(in the rows, 128 means zero)
Each named turn below is shown by a few rows before and after it. Which turns, in which order, take the first row of each later pair to the second? The first pair is answered.
W (before => after):
[155 121  96  71 133 148 142 125 138 121 108  98 142 112 136 125 139 102
 125 135  98 135 156  95 126 110 117 121 139 124 140 111 148 122 153 115
 128 153 120 122 125 129] => [144 135 115  86 157 132 143 113 137 120 112 113 141 102 163 126 149 108
 123 142  88 131 166 117 133 120 108 121 133 122 107 109 143 127 155 134
 146 145 107 122 133 126]
[148 169 154  93 198  94 108 124 154 102 119 143 142 116 203 108 161 131
 121 147 107 128 157 130 105  89 131 109 138 115  89 141  99 164 141 186
 190 131 131 151 146 114] => [ 86 192 166 128  85  94 152 116  91 137 125 106 129  99 179 165 153  83
 141 126 123 138 110 152 107 116 111 138 144  83  83  88 147 114  87  84
  97 105 116 124 130 157]
[151 129 117 137 144 148 123 168 125 160 131 136 139 162  59 123 108 144
 139 148 160 123 140 139 147 106 138 139 118 121 147 158 128 128 154 123
  90 120 133 133 108 124] => [156 149 135 145 181 128 112 156 124 149 136 152 136 146  99 129 124 156
 125 144 145 121 159 167 148 118 131 129 115 123 115 162 114 135 157 149
 126 119 116 138 121 116]
G (before => after):
[154 144 155 151 231 126 160  82 119  87 140 150 139 137 166 147 131 144
 166 173 147 102 125 143 136  98 133 115 144 156 113 153 132 138 124 136
 134 166 126 140  81 124] => [131 150 168 171 209 121 173  81 100 103 150 140 136 130 158 170 121 143
 166 160 156  94 113 168 143 117 133 120 140 154 107 150 139 126 107 124
 109 156 125 128  77 141]
[118 144 132 104 127 141 136 107 102 152  91 137 117  96 154 145 146 133
 120 147 129 151 105 156  93 126  81 153 131  89 117 120 139 107 118 114
  92 131  96 114 110 124] => [150 133 123  87 171 148 119 115 125 142  85 144 123 104 157 119 151 140
 112 158 117 147 125 131  95 108  84 139 132  94 126 137 118 125 145 148
 137 151 101 125 111 103]
[118 108 137 190 118 164 157 120 128 157 156 118 125 129  92 141 122 140
 149 125 163 133 112 136 137 159 157 130 119 130 156 129 122 154 122 153
 112 108 165 142 136 143] => [106 125 141 147  84 151 169 105 122 157 141  93 141 104 111 153 148  90
 143 128 129 140 117 120 121 147 119 129 121 106 131  91 149 126 120 105
  92 107 136 140 138 157]
[115 151 146 158 133 105 121 111 106 134 147 143 126 104 143 149 131 138
 132 129 139 122 131 157 142 149 136 129 126 129 112 139 117 141 128 138
 130 117 112 116 142 134] => [107 156 149 137 136  98 130 102 107 127 136 145 133  96 148 143 145 122
 128 136 123 123 141 141 130 137 116 131 127 119 105 124 125 127 128 128
 134 119  95 118 143 136]
X (before => after):
[121  86 119  79 103 122  79  57 116  91 157  93 120  72 125 161 127 119
 115 135 134 154 122 133 141  98  98 144  91 142 138  76  77 101 137 108
 106 112 156 136 105 136] => [120  76 111 102  98 125  83  66 105  94 163  96 116  90 110 162 113 132
 129 128 154 152 102 142 150 104 122 154  95 147 150  88  68 107 131 113
  96 109 164 129  99 130]
[127 127 131 100 129 134 128 124 135 129 122 128 126 111 133 129 132 111
 127 129 122 130 135 122 121 116 110 120 131 126 139 128 138 119 130 119
 133 116 121 130 123 137] => [131 122 131 112 113 141 127 132 133 129 125 125 116 121 120 136 123 118
 133 129 133 134 128 123 121 117 115 119 137 130 155 126 143 124 124 112
 117 115 130 127 116 130]
[138 103 124 109 138 146 130 131 137 119 111 126 137 128 117 113 122 132
 127 132 118 133 125  83 128 111 131 119 127 145 151 135 113 128 139 130
 136 124 117 130 135 120] => [135 107 117 111 137 153 128 127 139 117 116 121 129 128 114 115 119 130
 123 130 128 131 125  86 133 113 132 119 122 147 148 131 117 130 139 133
 136 122 117 128 126 121]
[124 152 154 120 154 114 121 122 120 117 129 136 140 100 153 125 136 133
 100 130 105 116 151 133 129 105  89 121 131 135  87 121 102 108 159 160
 149 125 111 142 130 113] => [115 144 146  94 104 124 137 127 117 121 122 114 142  96 136 132 131 102
 111 124  99 130 140 109 119  95  72 129 128 118 100 102 126  91 152 114
 114 121 112 139 120 121]
Then:
Between the rows of a pair lie 2 to 3 turns.
[124 127 147  88 155 111 114 126 168 122 140 142 154  98 153 122 140 119
 129 147 103 111 149 122 121 127  99 121 124 109 100 122 124 122 133 146
 145 144 101 124 124 128] => [125  96 118  95 104 153 127 153 161 145 133 125 138 131  91 113 107 118
 145 135 132 108 116  94 124 118 133 129 132 115 164 135 133 117 138 111
  95 147 138 109 101 134]	W, W, X
[139 128 127 140 117 127 119 119 125 144 148 154 149 140 103 156  90 185
  95 139 144 105 127 121 148 129 150 173 145 189 157 163 140 127  96 118
 107  95 117  93 103  97] => [138 135 140 145 127 113 124 111 115 139 148 159 150 130 117 163  88 187
  94 143 141 104 123 140 146 139 145 175 140 175 128 156 142 126  88 124
 110  93 105  89 103  99]	W, W
[ 98 130 152 183 116 134 159 142  77 128 149 158 127 123 121 165 120 130
 141 118 159  99 110 195 142 167 158 157 123 138 127 127  93 119  95 153
  89 108 144 130 118 131] => [115 129 126  62  80 138 161 132 106 120 120 113 154 103 123 146 142  60
 126 134 109 121 137 114 102 121  94 136 119 121 132  91 136 104 117  92
  81 119 113 132 118 135]	X, W, G
[123 112 139 134  92 116 160 104 129 152 155 121 124 128 125 131 102 117
 164 149 131 133 118 171 116  85 125 124 116 108 129 116 135  84 104  95
  61 123 122  89 129 118] => [118 120 151 141 102 106 164  96 124 156 163 123 119 119 136 137 112 123
 164 155 128 131 123 186 114  93 119 124 118 105 118 113 137  86 102 101
  70 118 116  89 133 124]	W, W, W
[115 177 166 141 141  72 143 106 111 111 137 146 139  81 181 154 150 103
 110 115  99 152 143 157 123 134  96 137 116  92  70 101 136 112 127 118
 132 124  83 128 151 120] => [144 149 152 193 191 103 120 136 129 102 148 179 122 123 162 130 123 161
 107 117 129 129 131 161 140 142 149 135 127 122 108 157  95 145 140 185
 169 135 121 138 141  92]	G, G
[ 79 126 135  94  55 155 130 180 131 142 111 126 135 133 126 166 124 111
 122  93 135 171 100 144 109 142 124 116 173 109 143  76 170 125 127  67
 111 117 135 134 125 158] => [ 62 146 164 148  81 137 124 170 111 138 125 152 131 121 155 182 129 141
 121  90 146 161 100 198 124 160 132 121 169 106  97  84 150 127 109 102
 129 103 132 133 138 161]	X, X, G
[126 128 124 197 145 122 106 146  86 154 153 194 101 138 152 138  98 146
 134 122 125 144 128 116 120 153 146 158 128 127 105 139 127 108 121 163
  97 137 145 119 101 158] => [155 104  84 113 131 139 101 157 128 149 137 168 119 158 127 112 101 112
 136 140 101 154 144  42  93 119 129 142 122 132 145 132 134 114 153 141
  96 155 147 125  94 147]	W, G, W
[ 97 107 108  93 103 115 161 146 185 143  91 136 161 154 102 112  85 132
 105 142  99 148 174  92  56 133 159 166 158 129 119 126 145 121 143 107
 121 135 162 183 123 134] => [ 68 136 137 120 104  85 167 132 160 142 104 140 158 127 137 137  97 131
 109 132 101 154 164 142  64 147 150 177 159 109  64 108 146 111 129 106
 121 123 138 177 131 145]	W, W
[150 101 113  91 113 152 158 114 143 133  93 133 159 166  79 147 117 125
 125 137 132 122  91  54 125 102 146 118 142 138 181 118 150 136 117 118
 101 136 153 141 129 145] => [123 149 153  81 142 103 156  73 141 120  96 138 171 120 151 167 153 105
 110 142 104 123 120  90 119  96 100 121 131 115 107  84 151 123 112 118
 121 124 108 148 141 154]	W, X, W
[102 115 114  90 148 112 137  86 142  66  83 109  90  62 198 139 114  97
 163 124  83 126 139 132 115 122 107 152  91 108 146  71 133 116 141  92
 152 174 104 115 151 128] => [ 81 126 137 152 140 103 146  93 114  77  99 119  76  58 199 167 106 117
 168 111 107 113 119 177 133 152 125 159  81 103 133  73 132 112 126 105
 140 160 105 110 150 144]	G, W
[153 110 102 110  95 146 144 153 136 134 105 138 108 149 102 101 119 109
 135 116 137 138 116  83 120 121 131 107 133 144 186 115 148 139 147 132
 109 152 141 128 114 130] => [144 115 111 155 127 147 133 154 127 132 119 165  98 154 103 101 111 141
 133 111 148 124 115 116 135 127 154 108 138 153 178 137 123 150 148 174
 131 147 151 132 109 126]	G, X
[214 131 114  74 200 123  67 125 188 129 122 128 114 123 140 107 179 136
 133 153 118 116 103 102 117 138  57 140 119 122  79 120 104 160 158 142
 182 183 131 169 122  95] => [197 153 134  86 200 102  66 114 178 133 127 132 111  97 158 123 183 135
 133 155 115 115 106 128 123 145  51 144 109 109  48 111 111 153 154 141
 180 164 122 167 128  96]	W, G
[156  83 148 105 182 114 114 111 125  39 115 135 170 107 144 128 154 131
 108 169 112 133 130 103 130 117 110 107 137 172 102 150 111 163 137 168
 183 131 100 104 152  96] => [149  96 155  96 167 105 124 104 119  39 113 124 176  89 146 137 166 104
 107 168 105 130 126 109 124 112  91 112 130 150  88 122 129 150 127 146
 172 127  89 103 152  94]	W, G
[133 102 108 162 101 150 143 160 129 123 145 127  98 166 101 142 143 138
 139 126 157 129 128 150 153 142 144 124 144 151 142 178 114 136 104 135
 125 103 150 114 121 120] => [111 127 124 169 114 126 138 153 119 121 147 136  95 147 123 154 152 137
 135 116 154 127 136 170 157 150 135 123 137 140 109 165 120 133 101 137
 137  97 139 116 128 127]	W, W
[ 76 157 190 129 149  82 155 142  84 127 181 141 109 146 134 170  88 178
 147  96 133 128 131 149 140 183 172 160 122 142 151 138  92 156 129 178
 142 143 155 114 143 140] => [112 145 159   3 141  87 147 133 132 109 153 103 142 141 145 142 112 115
 134 125  78 142 168  53  99 126 117 145 115 135 172 103 119 154 163 131
 149 156 131 131 145 130]	W, G, G
[149 148 141 137 157 118 106 102 131 124 132 151 137 103 147 137 145 117
  97 139 109 123 142 145 129 119 109 132 126 113  97 115 127 130 132 152
 161 126 114 123 145 133] => [161 117 114 100 105 141 122 111 137 132 115 118 144 116 117 131 136  84
 107 137 113 138 135  97 125 100 102 134 132 117 144 100 152 115 133 102
 126 132 134 122 138 137]	X, W
[127 116 147 172 118 136 157 150  73 136 170 134 113 173 101 134 126 176
 126 127 184 147 109 171 155 164 155 158 162 154 147 170 126 110 109 171
  94 128 131 135 121 135] => [102 142 153 131  73 121 172 136  51 138 159  99 121 151 113 151 141 121
 131 127 153 171 104 161 133 154 110 165 157 123 124 127 165  78  88 104
  65 119 101 130 125 160]	W, G
